One turn moves each row of this set onto another row. After a few examples, where does it send each row asked below?
dofud: [2.45, 2.11, 1.31, 1.16, -1.40, 2.48, -2.84, 1.81, 0.13, -2.64, -0.56, 0.28, 1.19, -1.57, -0.84, -0.18, -0.76, -1.28, 0.26]
lino: [0.80, 2.10, 1.31, 1.57, -0.56, 1.53, -0.98, 0.01, 3.22, -1.14, -0.13, -0.39, -1.01, -0.77, -0.31, -1.06, 0.38, -1.65, 0.91]
Bibe: [0.84, 0.66, -1.01, -0.43, -1.98, 1.50, -2.09, -0.80, 0.97, 0.82, 0.12, -1.79, 1.01, 1.88, 1.81, 2.96, -1.80, 2.12, 1.34]
Dape: [-0.20, -0.67, 1.09, -0.32, -2.00, 3.11, -0.65, -1.65, 2.27, 0.47, 0.42, -0.89, 2.16, -0.63, 1.37, 1.64, -3.01, 0.85, -0.27]
pav: [0.28, 1.37, -0.05, 0.67, -4.54, 1.33, -2.64, -0.26, 0.28, -1.12, 1.44, -2.37, -1.27, 2.14, 1.10, 1.56, -1.87, 0.11, 1.54]
ton: [3.32, 2.61, 1.54, 0.04, -1.35, 2.44, -0.12, 0.88, 1.22, -2.45, -1.34, 0.25, 0.34, -0.51, -0.16, 2.08, 0.33, 1.88, 2.31]
Bubo: [1.50, 2.62, 1.19, 1.18, 0.05, 1.71, -1.10, -0.33, 3.19, -0.76, -0.61, -1.25, -1.84, -0.09, -0.51, 0.74, 1.24, 0.47, 0.65]
siv: [1.49, 4.06, 2.66, 1.23, 0.04, 2.93, -0.31, 0.96, -0.66, 0.46, 1.60, -0.36, 0.28, -0.28, -0.15, -0.94, -1.85, -0.05, 1.64]
Bati: [0.94, 3.90, 1.31, 1.26, 0.10, 2.80, -1.19, 1.11, 0.46, -0.12, 1.77, -0.18, 1.87, -0.18, -0.88, -0.97, -0.67, 1.23, -0.14]
pudub: [2.84, 1.24, -0.24, -1.55, -2.27, 3.76, -2.99, 0.26, -0.61, -1.73, -0.94, 0.19, 0.38, -1.72, 2.21, -0.38, -0.99, 0.98, 1.09]
sed: [-0.03, 0.24, 1.91, 1.27, -4.57, 3.09, -1.34, -1.04, 0.67, -1.15, 1.91, -0.76, -0.03, -0.45, 1.72, 0.92, -3.32, -1.35, 0.17]
zapa: [-0.17, 1.34, 0.39, 1.08, -4.08, 2.79, -0.52, -1.97, 0.72, -2.01, 1.96, -0.19, -0.81, 0.70, 0.80, 3.05, -2.68, 1.60, 2.17]
bor: [0.10, 0.32, 1.30, -0.82, -1.33, 2.56, -0.62, -1.21, 2.16, 1.19, 0.53, -0.31, 2.13, -0.41, 1.80, 1.00, -3.69, 0.96, -0.18]
pere: [0.77, -0.47, 1.82, -0.61, -2.35, 3.68, -0.25, -2.05, -0.48, -0.88, 0.80, -2.15, -0.75, 0.03, 0.45, 1.13, -3.43, 0.47, 1.41]
raz: [-0.64, 1.08, -2.13, 0.19, -3.09, 1.29, -2.40, -1.07, 0.90, -1.55, 1.94, -0.28, 1.66, 1.09, -0.02, 1.56, -1.81, 1.16, 0.59]
lonel: [2.35, 1.88, -0.11, -0.38, -3.62, 3.97, -2.34, 0.03, 0.38, -2.98, -0.13, 1.08, -0.10, -1.63, 2.23, 0.64, -0.60, 2.00, 1.31]
ges: [2.49, 3.78, 2.48, 0.08, -0.87, 1.83, -2.47, 0.68, 0.24, -0.85, -1.23, -1.09, -1.79, -0.72, -1.21, 1.75, -1.25, -0.95, 2.00]
dag: [1.15, 1.41, -1.01, -0.78, -2.02, 1.26, -2.14, -0.19, 1.08, 0.47, 0.65, -1.59, 1.08, 2.11, 1.67, 2.16, -1.63, 2.93, 0.62]
bis: [3.06, 2.19, 0.71, 2.31, -0.33, 1.70, -0.27, -0.02, 1.18, -0.39, 0.39, 1.34, 0.18, -1.54, 2.04, 1.55, 0.66, -0.30, 0.53]
barog: [0.81, 3.47, 1.26, 1.11, -0.91, 1.86, -1.67, 0.36, 3.12, -1.51, -0.78, 2.03, 1.40, -1.74, -0.82, 1.90, -1.28, -0.30, 1.68]
tukun: [0.29, 0.24, 2.54, 1.07, -4.04, 3.48, -1.03, -0.39, 0.87, -1.49, 1.73, -0.61, -0.10, -0.25, 1.88, -0.27, -3.79, -0.58, 0.21]
zubiv: [-0.27, 3.89, -0.11, -1.49, -2.35, 2.20, -4.08, -1.00, 2.38, -0.53, -0.43, 0.66, -0.82, -1.54, 0.35, 0.75, -1.88, -0.01, 1.57]
Nes: [0.25, 3.20, 1.59, -1.53, -2.06, 3.52, -2.90, -1.45, 2.33, -0.57, -1.08, -0.06, -1.99, -1.88, 0.69, 1.03, -2.51, 0.39, 2.33]
Lak: [1.32, 3.73, 2.41, 2.09, -0.54, 3.42, -0.05, 1.17, 0.45, -1.20, 1.22, -0.69, -0.32, 0.89, -0.33, -0.68, -1.19, 1.69, 2.91]
Zufa: [0.31, 2.38, 0.58, 1.17, -4.28, 1.62, -2.93, 0.01, 0.52, -1.26, 1.77, -1.77, -1.82, 2.23, 1.37, 1.41, -2.69, 0.74, 1.44]
safo: [3.25, 1.96, 0.76, 3.11, -0.27, 2.09, -1.85, 0.77, 0.06, -0.94, 0.09, 0.09, -1.41, -0.59, 1.83, 1.05, 0.13, -0.99, 1.25]
Mato: [0.72, 4.57, 1.09, 2.82, 0.03, 2.98, -1.35, 0.99, 1.07, -0.74, 1.60, 0.58, 0.76, 0.56, -0.19, 0.85, -1.06, 2.30, 1.69]
roz: [0.19, 0.01, -0.58, -0.85, -1.10, 2.01, -2.54, -1.35, -0.88, 0.72, 1.06, -1.34, 1.44, 0.10, 0.37, 1.02, -3.44, -0.55, 0.24]

Lak goes to Mato
roz goes to pere
Where do these go?
tukun goes to Zufa
lonel goes to zubiv
Bubo goes to bis
sed goes to pav
barog goes to dofud

